rotation ticks, each row followed by its count of ticks:
The counts run from 0 to 821.
[ -7  18 -21  -7  11 -41  41  -8  -8  22 -16  -7 -12  -7   6   2   9   3
  20 -12  10  -3  10 -30   5  -2   9 -51  13   8   5   3 -21 -23  18  23
   3 -20  16  25  -5 -23 -18  -3 -20   6 -24  24  -4  17  -5  37 -22  -1
   2  13   2   8 -14 -31  14   2 -38  -7]
798
[ -5  12 -27 -23  18 -32  39  -8 -28  18  -9  -6 -11 -12   1   1   1   9
   9 -16   8  -6  10 -28  -2   2  14 -50  10  17 -10   6 -25 -12  26  20
   2 -23  11  22   0 -22 -23 -10 -12  -5 -22  11 -15  10  13  31 -38   4
   1  14  11  10 -15 -31  14  -1 -33   1]
56
[ -3   8 -25  -9  -9 -32  48 -13  -9  28 -11  -7 -15   6   0  -2  31   6
  19   4  -2 -13  22  12   1  -9  12 -29   2  12   9   7 -32 -17   1   7
  -5 -12   7  26   2 -28 -23  10 -26  27  -4  28  -5  22 -17  42  -8   2
  -2   5   8  16  -9 -45  13   1 -24 -13]
105
[-24  22 -31  -8  -6 -14  39  -3 -16  19  10  -9 -15   2  -8  -5  15  16
  18  13  10 -16   8  18 -12  -2  25 -26 -12  38  -4  15 -30 -12   7  13
   2 -33  10  31   1 -27 -28   9  -5  13   0   4 -28  10  12  38 -25   0
  12 -10  10  22 -20 -37   8  -3  -9   1]
711
[-23   8 -26  -8 -12 -32  41  -4 -24  14   7 -11 -11 -10   1 -10  28   6
  13  -7  14 -10   5  16 -15 -15  22 -28  -8  35  -4  19 -22 -20   8  21
 -15 -28   1  19   9 -24 -13  -4  10   4  -4  -2 -24  21   8  22 -28   8
   2   5  35  10  -3 -38  12   4 -34 -17]
363
[-16   9 -32 -24  -4 -41  32   5  -9  17 -11 -14  -9 -15   2  -5  12   6
  19   7   4 -16  17  -2 -22 -13  33 -35 -14  17   6  16 -15 -14   5  16
   5 -34   5  27  11 -27 -22   1   5  16  -2 -17 -12   1   3  29 -50   3
   0  26  14  17   2 -26  17  -3 -17  -3]
163
[ -1  19 -33 -15  19 -29  40 -15 -19  24 -10  -5 -14 -14   7  -3   5  12
  11 -12  13   0  11 -29  -2   5  11 -49  10  14 -11   6 -23  -5  18  18
  14 -21   8  25  -7 -24 -27 -10 -17  -1 -15  15  -8  10  11  42 -34   7
  -4  18   7  16 -12 -31  11  -2 -26   2]
59
[ -6   6 -29 -19 -19 -18  45 -13 -19  24  -2   6  -8  -2  -3   2  21  12
  15   4   0 -27  19  12 -14   0  25 -31   0  25   9  14 -26  -7  12   5
  13 -18   5  21   2 -32 -35   6 -15  21  -7  19 -27  13   1  47 -22   2
   8   8   4  18 -11 -37 -11   5 -15  -1]
477
[-17   8 -29 -10  16 -23  48   1 -23  24  -4  -9 -17   4  -9   9  10  26
   9 -11  23   3  13  -2  -9  10  12 -34  -2  17   4  -1 -28 -15   8   8
 -16 -20  11  36  -2 -15 -24  -4  15   1  -4  -5 -16   9  26  28 -42   7
  -5   7  25  26  -2 -38  14 -12 -19   4]
21
[-33  28 -19  -8   6 -22  31   4 -21  13   4  -9 -13   7 -14  -4   6  12
  14   5   0  -9   2   4 -12   0  23 -19   9  23   8   8 -27 -20   9  11
  -5 -41  11  29   0 -45 -14   8 -11   9 -19 -10 -22  18   9  32 -20   9
  15   6  12  12 -16 -52   8 -10 -24   0]
206
[ -9   8 -35 -24  12 -34  47 -13   1  32  -9  -5 -12 -10  -2   2  12  10
  17   4  14 -14  15 -15   3 -11  14 -44 -14  10   0   2 -33  -7  17   8
   4 -17   9  40  -8 -13 -35  10 -13   9  -6  17  -1   3   8  35 -34  -9
  -6   1  -6  26 -15 -18  17  -7 -11   2]
296
[-20  13 -36 -13  24 -33  46 -14   2  23  -9  -6 -10 -10  -2  -6   8  -3
  23   4   7 -11  -4  -8   1 -23  23 -39   1  17  -2  -4 -28  -4  18  22
   1 -11   4  41 -13 -31 -23   5 -29   8 -18  14  13  15   0  26 -19  -3
  -4   9   9  22 -13 -26  17  -6 -23 -13]
806
[-11  23 -31  -6  -6 -30  53  -5  -9   9  -2  -7 -14  -8 -11 -12  28  13
  20   3  -2   2   7  21  -5 -11  12 -14 -24  20   7   5 -31 -17   1   8
  -5 -40  10  24  -6 -29 -23   0 -18  23   5  12 -22   7 -12  38 -24  -1
   9   0  15  15  -5 -40  13   0 -26 -10]
341
[ -8   8 -34 -22  10 -34  46 -13   0  32  -9  -6 -13 -10  -2   3  12  11
  17   2  17 -12  15 -17   4  -7  13 -47 -13  11   0   1 -32 -12  16  13
   6 -17  13  39  -9 -10 -33   9 -10   9  -6  22  -3   5   7  36 -35  -8
  -4   0  -6  26 -16 -16  14  -6 -12   1]
295
[ -9   6 -26  -8  18 -30  56 -10 -30  35  -2  -9 -12  -2  -3  -2  34  17
  10  -8  11 -11  11  10  -2 -14  28 -31  16  13   6   4 -23 -13   5  12
  -9  -8  12  32   9 -27 -25  -3 -15  15 -12   8  -3  19   2  27 -14   9
  -8  20  15  11  -1 -35  26  -9  -8 -12]
609
[-30  27 -15  -1  18 -28  36   0 -26  20 -10 -17 -12 -12  -2 -12   0  16
  15   6  -2  -6   2 -12  -9 -19  24 -37  -5  21  -3  12 -19  -8   9  34
  -1 -47  19  33  11 -18 -21   1  -8   7 -20   1 -11   7  16  19 -36  20
   9  15   9  16  -8 -27  20 -14 -15  -4]
193
[-17  25 -38  -5  22 -25  50  -7 -13   7   3  -4 -13 -12  -8 -15  18   9
  19  -2   8   5 -10  12  -8 -13  24 -26  -5  30  -7   3 -27  -7  12  20
   1 -29   3  31 -12 -37 -23 -12 -21   7  -6  -2 -10   9   2  26 -20   0
   4   9  24  14  -8 -37  22  -4 -26 -13]
574
[-15  17 -20  -4   6 -28  44 -10  -6  12 -21   9 -10  -2  -1   0  10   7
  16  -2   1   2   6 -10  -2  -7  18 -45  10  19   2   4 -32 -15  20  24
  -4 -19   8  19  -7 -33 -21  -2 -36  10 -25  20  -8  20  -8  22 -14   3
  11  10   6   2 -24 -40  11  -3 -45 -11]
72
[-19   4 -17  -3   3 -18  39  -4 -19  18   3  -1 -17   1  -7   1   5  16
  11 -12  21  -3  12   1 -16   5   1 -40  -4  30   1   5 -23 -24   5  24
  -8 -30  15  30  -9 -10 -18   6  21   4  -9   8 -19  16  29  28 -39  20
  -4  -2  28  32  -9 -40  -2  -7 -33  -2]
16
[-11  10 -23 -15   7 -30  40 -14 -15  18  -7   8  -5 -15  -3 -16  18   7
   2   2  -3  -4   9  -2  -9 -14  20 -46   5  24 -11  13 -32 -20  15  34
   5 -17  16  26 -14 -28 -21   7 -28  16 -17  21  -5  21  -7  18 -24  18
   6   5   1   5 -27 -26  11  -7 -31 -14]
814
[-16   8  -7  10   0 -31  44  -1  -3  13  -9   2 -17  -8   3  -4  15   2
  26  -7  14  -5   9   9 -21 -16  12 -41   2  25  15   9  -6 -25  -5  28
   0 -43   9  22   1 -25 -16   0  -1  19 -15   2  -8  13   7  23 -16  16
  -8  26  23  20   4 -44  10  -3 -41 -20]
383
[-14  12 -22  -2 -10 -33  44  -6 -28  17   5  -9 -12 -12   4  -9  30  14
  10 -14  17  -5  11  10 -15  -7  16 -36  -3  31  -2  20 -18 -27   3  22
  -9 -32  11  16   8 -16 -16  -7  13   7  -3   7 -30  18   6  28 -29  13
   1   9  28   6  -2 -35  13   4 -30 -14]
366
[ -8  -2 -34  -7   7 -20  52 -17 -18  33 -20   5 -12   6   5  12  16  16
  14  -8  19  -5  12   1 -11   4  20 -49  11  19   9   4 -29  -2  16  16
  -8   7   1  32   2 -15 -28  -5   1   7 -10  15  -4  23  12  27 -28   6
  -5  10  28  21  -1 -39   4  -6 -24  -5]
257
[-21  -2 -34 -19  -7 -26  41  -9  16  21 -13  12  -8  -4  -3  12   8   7
  18   3  16 -15  17  -7 -17  -2  21 -40   0  16  10  -1 -19 -11  12  12
   6  -7   0  34 -18 -32 -32  13 -15  16 -11   9   2  13  11  36 -32   1
  -5  19   3  30 -16 -33  -9  -1 -33  -3]
279
[-31  18 -21  10   1 -14  50  -3  -3  20  -7 -14 -20  11  -8   2   9  15
  27   8   9  -6   8  15  -6  -9  12 -18 -14  23  10  -3 -21  -2  -5  10
 -11 -35   1  34   2 -23 -28   6 -13  12  -2   8  -8  10  20  36 -18   8
  -3   8  22  39  -4 -50   6  -7 -23  -7]
728
[-17  30 -31  -4  -8 -29  39  -6  -4  22 -28  -8 -12   2   5   3  12  15
  27  19  -1  -5  11  -4  -8  -2  31 -36 -11  11  17  14 -31  -2   9  13
   5 -27   8  27  14 -24 -30   0 -16  21  -5   8 -17   7  -9  37 -33  -5
  19  11   1  10  -4 -36  13  -7 -13   2]
688
[-30  10 -33 -11  -5 -19  49 -18 -26  28 -13   6   1  -7  -5   1  18  27
   2   2   0 -14   5   2  -9 -11  35 -27  -2  19   3   6 -31   5  20  21
  -7  -4   8  32   7 -21 -34   3 -15   9 -12  21 -16  23  11  27 -37  15
  15   6  10  12  -8 -25 -11  -6 -14  -5]
469
[  1  -2 -11 -12   9 -28  51 -10 -21  28  -2   6 -15  -7  -6  -9  26   4
  15  -7  -2 -17  18  16 -12 -17  13 -35  13  17  11   5 -19 -20  -1  15
   8 -27  13  27  -2 -31 -24   7 -19  26 -16  13  -3  13  -1  32  -8  19
 -14  26  11  20  -1 -43  10  -6 -21 -16]
615
[ -3   5 -29 -17   9 -32  41   3  -8  14 -20 -18 -22  -1   0  -4   0   2
  26   9   2  -1  20   4  -8  -5   8 -46 -23  22  -6  10 -29 -11   5  20
  -5 -34   7  25   2 -11 -23   1  -4  15   2   0  -6  -4   2  26 -41   0
  -6   7  22  32  -8 -34  29  -3 -26  -5]
535
[-19   7 -32 -19  18 -32  42 -13  -6  21 -12  -2  -9  -9   0 -10  10  -3
  18   9   1 -11   1  -1  -5 -25  27 -43   3  23  -7   6 -33  -5  20  25
  -1 -13   1  33  -7 -33 -21   5 -31  10 -18   8   8  18  -5  16 -18   4
  -1   8  12  13 -19 -30  21  -7 -28 -16]
809
[ -7   6 -14  -8   2 -23  45  -7 -13  14   0   5 -20  -6  -6  -2   9  12
  13 -19  16   3  15   0 -14   5  -5 -36  -2  21   5   3 -21 -19   4   6
   0 -40   3  20 -12 -23 -20  -2   3   4 -10   4 -19  11  21  36 -26  16
 -12  14  25  28  -7 -54   1  -3 -45  -4]
755
[-14   3 -32 -25   2 -27  38 -15 -19  24  -2 -12  -9  -6   2 -11  13  -3
  12   5  -7 -26  13   0  -4 -17  25 -39   6  28 -19  12 -27  -6  19  20
   2 -11  -1  26   2 -33 -25  10 -32  10 -15  17  -1  22   0  31 -19   9
  -2   9  11  17 -23 -34  12   3 -26 -13]
87
[-14  -5 -21 -29 -19 -42  44  -6 -22  24  -6  -4  -7 -13  -6  -2  32  13
   2  -9   3 -16  24   4  -8 -16  13 -25 -15   9  12  13 -32 -28   8   3
 -15 -27   8  19   9 -20 -20   9   7  14  -3   9 -25  17  -3  27 -38  11
  -2   8  13   7  -3 -33   5  -2 -30  -8]
131
[-23   9 -22  -7  -1 -16  48 -22 -20  22 -10  15  -3 -13  -5  -7   6  12
  13   1  -6 -15  -4   4  -9 -20  19 -34  -7  25   9   3 -32   1  21  30
   6 -18  11  32  -4 -18 -27   8 -15  12 -20  32 -15  21  10  27 -27  17
  13  -5  13  21  -6 -27 -17  -4 -24 -11]
464
[-34  20 -32 -11  -7 -37  42  -1   5  15 -16 -10  -5  -1 -10   2  14  18
   7   9   1  -1  15 -12   3  -7  19 -21 -16   7   3  -2 -29 -19   9  17
 -16 -21  17  36  -7 -24 -25  15 -25  16  -4  18  -5  14  -4  33 -43   3
  14   4  -6  18 -23 -23   4  -5 -29  -3]
313
[-21  10 -14 -15  24 -33  38   5 -15  16 -15   2 -13   3 -15   1  -2   0
  21   1  -6 -10   1  -2  -5 -11  16 -41  11  13  23  -3 -32 -26  17  24
  -6 -26  22  38  -7 -35 -10  10  -7  16 -32   1  -2  16  -3  17 -25   4
  10   6  15  16  -7 -38  14 -14 -28  -5]
422
[-13  -5 -38 -17 -12 -29  44 -14  -8  26   1   0  -7  -9  -5 -10  31  13
   4   3   5 -13  20  23 -17 -12  18 -25 -13  21  -1   9 -26 -17   0  20
  -6  -5   7  35  -9 -20 -23  14  -3  26   9  15  -2  21  -2  34 -36  18
  -6   4  20  27  -4 -28  -1  -2 -20 -16]
123
[-21  21 -10  -5  -9 -21  44  -2 -30  22  -2 -15 -17   4  -4   0  15  21
  14   1   5 -13  17   1  -1  -6  16 -29 -10  25   2  16 -32 -13   7   6
 -10 -47  11  17  21 -17 -28   2  -7   5  -9   9 -37   9  15  33 -22   8
   8   2   7  11 -16 -44  14  -6 -19   1]
717
[-12  10 -29  -9 -13 -45  44 -14   3  29 -12  -8 -14 -13   4  -1  27   9
  19  -6  15  -8  19  -5  -7  -9   5 -24 -17  -2  21   4 -18 -18  -3   7
   2 -26   7  33   1 -13 -20   7   9  20   3  17  -7  14  -2  49 -36   7
  -9  15  13  28  13 -32   0  -1 -23  -9]
139
